(in the rows, 128 means zero)
One turn sends every row of this set to another row. A few are shown first. Where does it send the rows asked after them?
z_38: [145 108  65 144 135 142 126  96 127 119 158 169 140 130 129 107 165 147
 156 162  93 144 116 108 115 127 115 131 127 136 152 162 117 102 145 149
 124 117  93]
z_86: [138 186 134 106 135 136 154  99 147 120 121 101 120 174 132 129 128 124
 148 110 132 144 134 131 118 149  97 139  96 110 126 162 118 117 115 145
 133 139 115]
z_415: [133 120 150 141 156 130 110 172 125 136 167 148 169 120 110 122 153 112
 165 162  90 129  90 145 107 120 131 174 152 134 167 164 150 106 124 138
 134 130 147]
z_675: [118 104  67 135 129 129 133 129 126 108 158 164 148 148 145 106 152 117
 129 171  87 143 134 109 125 146 103 147 120 133 138 145 110  97 147 145
 136 120 122]
z_327: [145  94 171 113 145 138 115 158 160 126 173 126 132 134 116 121 147 105
 156 132 122 140 109 142 173 153 142 161 113 133 153 159 149 113 142 136
 132 158 121]
z_715: [136 107 145 121 133 135 142 160 112 163 146 165 164 137 116 133 140 115
 184 128 105 140 100 144 103 118 113 142 163 101 140 175 163  95 124 137
 147 121  83]
z_847: [144 199 141 130 144 142 140  84 158 126 127  96 139 138 112 128 134 137
 145 142 118 140 104 136 130 145  97 127 119 121 150 156 102 110 125 131
 115 146 139]
z_416: [124  79 152 125 130 131 137 152  98 145 111 150 137 137 118 121 154 107
 167 147  48 138 106 162  78 129 121 158 137 126 155 157 155 111 119 133
 126 134 130]
z_543: [155  77 169 115 120 151 127 122 150 166 151 130 133 129 108 128 148 122
 172 120 108 145 111 148 156 156 125 141 130 117 138 164 159 121 155 129
 118 164  75]
z_403: [143 122 118 143 135 150 134 101 171 158 101 170 127 140 112 123 149 131
 108 134 101 140 121 116  75 135 124 141 135 127 155 139 194 111 147 125
 127 191 122]
z_169: [107 130 144 121 139 146 162 117 177 137 127 126 137 128 109 124  92 103
 163 145 135 134 119  95  84 124 114 150 161 133 134 147  78 114 113 150
 107 137 125]
z_952: [133 137 125 127 148 144 136 110 181 122 106 184 131 132 106 126 129 119
 107 147 110 140  98 129 100 132 134 129 151 125 162 131 174  82 127 116
 132 184 150]
z_733: [133 103  54 123 128 147 128 108 126  98 132 176 137 144 117 119 153 134
 164 153  74 141 122 129 128 133  92 146 144 124 127 147 109 104 132 141
 132 134 118]
z_124: [132 126 133 124 152 157 141 117 185 139 124 111 130 135 104 115 117 112
 184 137 108 126 144  88  63 119 105 160 144 137 148 156  94 139 116 156
 109 156 140]
z_789: [132 132 118 123 151 138 142 126 160 128 107 182 130 153 122 129 132 114
  93 119 135 147 109 108 106 119 143 150 129 117 148 145 185 100 128 134
 143 180 118]
z_778: [125 112 141 125 157 147 162 111 149 145 101 111 137 135 122 116 108 100
 155 127 119 145 120  80  80 100 118 148 131 127 150 157  82 139 112 156
 108 148 115]
z_809: [146  72 173 104 130 148 129 129 149 128 129 128 121 128 104 118 146 105
 167 140  72 143 109 167 162 158 124 135 123 126 154 145 137 109 138 118
 119 173 133]
z_657: [132 175 142 134 119 140 142  81 146 141 121  89 117 154 123 125 144 137
 133 137 105 136 133 136  95 167 100 152 100 135 137 153 119 134 137 141
 104 144 125]

z_733 -> z_675
z_657 -> z_847
z_169 -> z_778
Now find these:
z_327 -> z_543
z_403 -> z_952
z_715 -> z_416

One turn sends every row of this set to another row. A few are shown first. Where does it send the rows asked after them?
z_837: [118 129 132 123 139 149 124 139 115 114  62 112 115 131 118 186  68 150
 211 150  92]
z_859: [102 178 156 130 140 145  83 139  97 109  79  69 153 108  91 167  94 125
 169 128 106]
z_537: [ 81 155 130 129 129 148  93 162 109 104  28 107 145 107  95 197  97 141
 197 140  89]
z_991: [ 96 111 140 148 119 155  95 151 138 128  89 118 147  90 140 185  74 177
 153 151  84]
z_588: [ 99 151 172 154 108 160  93 161 111 116  45  86 164 136 117 164 127 150
 144 120  88]
z_330: [ 99 122 155 144  96 163  85 162 129 109  44  89 169 130 137 180 120 167
 159 125  79]
z_134: [116 153 143 134 147 175  78 186 139 128 123 104 148 109 126 217 100 192
 169 134  91]
z_700: [132 112 143 118 103 170  98 164 140 108  53  74 145 169 127 176 108 166
 195 128  91]
z_290: [103 125 127 111 119 151  66 144 130  97  81  77 161 100 126 196  83 156
 194 134  90]
z_728: [106 171 150 138 154 164  77 173 116 120 112 107 151 101 126 218 104 176
 175 128  88]
z_32: [102 123 162 110 124 160  74 180 162 163  86  90 139  98  85 178  93 172
 123 123 115]
z_324: [118 135 132 132 119 185 103 215 164 147  68  92 125 139  65 165  89 172
 151 157 117]
z_694: [122 105 140  86 143 163  88 170 157 146  53  74 107 139  81 190  79 171
 184 145 112]
z_471: [115 142 172 156 103 175  97 181 135 133  60  80 157 147 106 152 124 162
 126 128  99]
z_581: [128 162 157 131 132 171  90 176 136 140 108  58 139 131  71 145  90 147
 138 139 125]
z_755: [113 113 155 145  93 177  88 183 152 125  61  83 161 144 128 166 117 180
 141 131  90]
z_526: [112 187 161 145 160 168  87 181 114 132 117 102 145 109 108 203 106 170
 159 129  99]
z_251: [107 118 139  86 148 148  84 148 132 128  36  80 115 125  90 202  82 156
 200 137 101]
z_256: [139 154 137 127 171 195 104 190 152 111  76 100 118 140  98 213  90 185
 173 164 102]
z_610: [101 182 153 143 138 163 109 187 114 134  46  94 130 129  55 162 103 133
 157 145 114]
z_413: [121 140 156 125 113 158 103 147 111 103  40  75 149 164 119 173 115 145
 196 121  90]
z_856: [109 148 158  96 160 145  94 148 115 136  37  77 110 131  67 185  90 138
 185 134 110]
z_440: [125 160 151 135 150 151 136 144 103 130  66 104 108 141  91 164  74 135
 189 150 106]
z_205: [ 88 147 157 159 134 143 103 137 105 126  79 117 146  87 124 174  83 151
 147 143  88]
z_861: [143 126 155 127 107 180 107 177 144 127  64  67 136 182 104 156 110 163
 171 131 106]
z_836: [ 80 140 164 111 131 137  71 150 126 138  63 100 149  79  99 195  98 150
 148 112  98]
z_193: [128 110 128 113 113 177  72 180 169 127 109  66 146 125 107 173  77 179
 162 146 110]
z_478: [141 138 145 134 141 169 136 168 135 146  85 100 101 155  86 156  69 154
 175 158 116]
z_561: [104 152 166 166 135 157 111 159 121 148  96 107 137 102 102 153  83 154
 119 147 104]
z_627: [127 154 132 125 174 185  98 174 138  96  65 105 124 128 109 226  91 180
 188 160  93]
z_849: [124 136 158  97 156 160  97 170 140 157  53  70 103 144  57 173  87 153
 166 142 122]
z_649: [101 108 110 117 110 171  87 190 158 117  49 103 140 119 107 200  85 179
 192 154  92]
z_52: [112 118 149 155 121 170 103 172 152 149 106 109 136 105 118 163  74 180
 126 154 102]
z_156: [124 179 145 133 183 179 105 168 120  98  61 104 124 131  96 216  97 164
 181 156  97]
z_813: [135 107 126 122 129 166 125 162 148 132  79 105 108 145 113 178  63 171
 198 160 101]
z_896: [ 91 110 150 102 118 148  65 165 156 144  74  98 148  84 109 199  90 174
 148 118 100]
z_503: [136 177 148 135 180 190 110 185 135 113  73  97 117 141  85 205  95 169
 165 160 107]
z_291: [133 155 167 134 118 167 112 162 115 121  51  68 140 175  98 153 118 141
 174 123 104]
z_439: [122 170 154 141 153 180  85 195 135 140 129  99 142 116 109 202 102 185
 152 133 101]
z_183: [ 91 154 176 118 136 146  79 166 131 157  74  91 140  92  76 175 101 148
 124 114 114]

z_561 -> z_837
z_324 -> z_859
Now find these:
z_588 -> z_700
z_256 -> z_526
z_251 -> z_32

One turn sends every row of this set to another row. A few are shown first. Where does it send the rows asked after them?
z_737: [ 98 128 144 135  68 148 145 138 130 148 142 140 116 159 116 129 161 103
 138]
z_704: [109 103 141  93 135 134 101 144 144 133  53 172  94 129 112 104 144 115
 121]
z_699: [111 102 115  98 151 140  92 136 160 121  61 172  93 159 103 113 132 113
 126]
z_283: [129  98 139 112 144 150 105 129 155 141  68 179  84 150  99  80 109 130
 135]
z_64: [122 114 149  97 141 148 120 131 140 131  61 180  95 129 102  89 131 134
 136]
z_590: [107 128 140 137  88 166 117 153 161 163 148 151 124 191 134 125 149 145
 163]
z_110: [116 109 106 108 134 182 117 150 167 123  78 163  94 160 110  99 104 160
 140]
z_779: [104  71 114 108 109 160  96 152 167 133  78 150  73 147 124  89 114 142
 132]
z_172: [102 115  97  78 128 163 117 132 133 125  63 146 101 157 113 115 117 125
 118]
z_127: [105 105 108 101 108 176 137 129 138 104  74 166  86 133 109 107 119 115
 126]
z_352: [119 120 145 138 101 155 132 158 159 166 144 150 134 195 125 129 140 142
 166]
z_161: [115  88 116 103 122 167 104 144 161 145  80 148  84 161 117  81 106 162
 141]
z_423: [ 96 106 129  88 101 162 136 138 131 121  70 157  91 123 115  87 133 141
 133]
z_356: [106  99 139 146  81 144 119 171 169 155 142 153 122 182 131 140 154 115
 152]
z_449: [140 128 163 161 125 159 120 150 169 163 136 166 114 168 128 136 136 136
 144]
z_586: [122 122 154 146 115 152  96 156 172 170 127 173 122 181 142 152 152 111
 141]
z_19: [103 144 142 114  83 151 132 130 130 165 136 149 137 185 127 131 158 112
 148]
z_123: [119  95 131  99 114 168 124 113 129 122  70 157  77 132 118  94 114 126
 126]
z_451: [131 130 168 148 111 150 138 118 134 144 133 162 110 148 127 146 151 102
 137]
z_865: [129 123 164 143  97 149 151 127 135 143 134 173 121 159 129 149 146  96
 146]
z_73: [123 126 152 120 115 132 127 132 133 164 119 154 136 181 134 162 148  95
 136]
z_152: [121  87 129 106 138 139  89 139 161 145  59 175  83 151 104  96 119 111
 120]
z_761: [ 96 100 122  85 121 143 105 162 156 146  72 154 104 156 101  74 138 158
 145]
z_510: [123 131 158 128 123 133 119 122 129 160 120 148 122 164 136 162 154 101
 126]
z_961: [ 88  94 101 102 103 149 110 146 160 104  84 165  88 154  89  87 141 119
 141]
z_986: [118 103 136 102 141 163 108 156 161 144  63 164  96 139 122  92 118 165
 133]
z_863: [ 96 134 144 127  67 153 132 135 136 149 138 156 125 170 128 132 163  99
 147]
z_839: [134 129 164 155 118 164 113 148 168 161 134 180 117 175 135 138 145 127
 154]
z_631: [104 111 144 136  65 146 144 145 139 140 141 150 124 168 129 135 156 104
 155]
z_927: [108  95 120  82 120 150 108 121 128 139  62 144  86 146 125 106 114 123
 118]
z_417: [103  88  98 111 122 167  97 164 174 121  71 159  85 151 119 114 118 132
 125]
z_916: [126 115 153 155 121 143  99 164 174 170 125 157 113 169 135 151 146 113
 128]
z_629: [105 139 139 117  89 139 140 133 125 170 135 129 133 176 117 131 154 118
 139]
z_745: [121 137 158 124 113 150 119 123 133 159 122 160 125 174 146 158 152 100
 134]
z_171: [ 97 105 136 148  80 144 111 166 167 155 150 137 112 173 125 128 162 127
 149]
z_653: [109  87 132 111 125 160 101 166 166 133  63 169  84 127 129 100 128 141
 124]
z_187: [ 92  90 126 103 103 152 110 163 165 126  79 164  90 137  98  71 146 146
 147]
z_687: [ 95 112  98  85 128 150 112 136 150 128  82 153 104 175  84  83 130 143
 147]
z_548: [111 122 136 141  99 151 120 152 160 166 152 134 123 187 119 121 147 152
 158]
z_399: [ 93 104 119  69 111 151 119 144 132 137  59 142 104 135 120 100 135 138
 122]
z_49: [124 111 126 114 148 160 117 127 156 109  71 186  87 150  93  95 124 127
 143]
z_550: [ 98 114 139 143  77 158 106 162 166 159 146 151 118 184 140 134 160 126
 153]
z_569: [127 107 153 144 116 135 107 156 162 162 124 163 125 179 144 162 146 106
 142]
z_5: [ 99  98 112  82 112 141 111 131 140 150  75 150  99 164  90  71 122 132
 136]
z_942: [143 119 163 155 118 156 132 143 158 155 135 172 122 177 134 142 134 126
 157]
z_377: [ 95  91 117  99  92 145 115 135 147 132  78 162  83 146  87  67 127 119
 138]
z_87: [125 135 166 140 103 160 129 120 133 145 131 175 116 159 140 150 152  99
 142]
z_998: [109 127 138 113  90 141 139 134 130 163 135 138 141 192 125 137 149 123
 155]

z_839 -> z_745
z_761 -> z_653
z_417 -> z_49
Now find these:
z_123 -> z_5
z_171 -> z_449
z_352 -> z_569

